In the rows, zero is written as 128.
One turn moves each row of this set onto another row. After a few examples, where does it send each row asked below?
reg: [139 139 147 108 130 108 119 130 108 111 105 138 140  84 158 120 126 120
 152 100 126 117  83 129 156 110 124 138 141 118 162 144 128]
tup: [115 104 140 156 101 138 139 115 127 110 115 118 128 121 160 146 109 168
 184 111 132 112  96 111 102 132 122  93 122 130 142 102 118]
Gug: [119 135 171 125 122 140 124 126 141 112 110 114 132 109 154 134 123 137
 172 129 129 111  73 114 131 131 115  82 122 140 140 120  92]
lozo: [123 103 135 154 136 116 139 141 124 104 135 108 139 123 155 150 136 154
 170 133 113 100  86 119 117 120 113  84 127 133 148 112 130]
Telo: [124 103 126 161 132 143 127 101 119 104 123 109 124 172 149 134 132 135
 163 121 134 101 114 140 128  88 125 139 111  90 130 113 144]
Dubug: [145 134 129 143 117 113 105 124  98 117 127 129 135 145 162 101 136 117
 163 105 121 130 111 145 120 110 141 133 146 142 182 128 117]
Gud: [119  99 122 161 123 147 138 104 129  97 120 109 124 171 153 136 129 143
 162 110 132  75 116 136 131  86 128 127 117 106 135 127 141]
Pimup: [139 156 150 117 137 111 126 118 114 110 108 134 123  90 159 109 118 122
 152 110 121 121  80 145 155 102 123 128 148 126 160 135 140]
kapot: [ 75 130 136 136 126 157 137 117 118 102 115 124 120 153 145 154 101 142
 153 116 118 103 134 135 142 120 156 130 117 129 102 126 127]
sise: [148 135 124 139 117 127 107 122  89 124 127 120 131 150 159  93 127 120
 165 122 123 131 104 144 121 111 126 143 138 136 173 123 124]
ped: [108 125 121 138 141 154 131 121 113 106 117 119 145 101 127 143 144 153
 140 139 137  86  94 138 153 105 131 138 111 107 102 136 142]
Buvez: [143 148 138 106 124 118 123 127 100 112 108 135 126  84 162 123 120 116
 147 110 119 114  82 144 155 111 122 142 132 125 148 146 144]
Bod: [ 83 115 142 132 131 157 133 112 123 100 116 124 134 157 156 158 118 144
 158 111 120  99 137 126 140 113 159 120 123 128 100 128 128]
rif: [114 150 137 119 102 135 115 108 108 124 122 129 123 129 168 125  88 133
 138 103 110 121 117 132 138 141 121 144 146 136 145 156  91]
fot: [124  95 129 157 141 147 125 107 122  93 125 103 137 178 151 132 136 142
 172 116 132  91 119 143 128 103 128 130 126  88 126 119 138]
Nutag: [125 160 145 126 109 136 109 113 113 115 126 121 137 131 166 125  99 131
 146  92 111 125 111 132 137 145 133 141 162 130 152 151  84]
danot: [112 113 124 139 139 153 125 116 116  95 113 124 155 109 137 150 151 165
 156 133 133  83 103 130 150 111 143 139 121 115  98 132 146]
Lun: [ 87 127 147 132 130 156 131 114 119  99 107 126 126 148 145 165 105 149
 165 106 122  94 141 132 133 118 154 124 126 125  94 130 127]
ninu: [ 91 128 148 132 112 137 147 125 137  84 104 107 140 115 154 153 133 151
 170 119 118 112  73 114 129 140 115  87 122 128 143 105 120]
Rotek: [105 125 123 144 141 151 137 124 115  96 104 122 150 118 132 136 151 163
 145 139 146  74  97 129 150  99 126 135 118 111 115 136 138]
ret: [107 119 139 132 147 155 127 111 118  98 109 120 152 107 131 143 155 159
 156 138 137  86  92 145 149 104 140 135 124 109 106 133 144]
fur: [123 124 165 145 121 136 134 113 118 113 125  97 124 120 141 138 104 134
 196 109 130 107  91 110 113 143 108 101 126 151 152 106 112]
dufu: [113 159 146 130 114 129 114 107 116 122 116 124 127 114 159 122  83 140
 138  93 122 119 107 131 132 131 112 132 163 133 149 152  99]
Lelo: [155 130 151 151 116 118 118 126 145  96 130 103 127 111 148 143 129 135
 185 133 112  95  80 133 129 139 115  95 130 138 153 113 118]
Solu: [148 146 156 113 139 112 118 125 100 115 117 134 134  86 165 132 118 115
 147 101 118 116  84 134 148 116 128 141 149 126 149 147 131]
bolu: [152 140 138 139 123 131 103 120  96 123 126 127 137 138 164  96 128 121
 171 109 127 137  99 141 124 115 143 138 148 134 173 123 120]
sir: [138 145 125 145 124 129 102 129 102 125 135 116 131 143 149  90 114 131
 168 109 120 127 108 148 128 114 129 130 156 140 179 122 124]
banin: [121  95 129 154 136 148 128  93 115  94 124 113 141 170 149 138 145 142
 168 107 135  92 114 127 132 100 127 136 115  94 128 120 143]
sazo: [116 145 141 125 106 127 124 110 113 118 122 122 134 113 161 123  95 133
 144  91 114 125 123 128 135 145 131 146 159 140 148 153  88]
vetot: [ 74 121 135 138 117 157 146 123 122  99  99 118 126 144 150 148 107 144
 161 118 130  85 130 125 141 115 150 128 128 142 104 126 140]

vetot goes to Pimup
Telo goes to rif
fot goes to sazo
Now these:
Nutag goes to danot
Lelo goes to tup

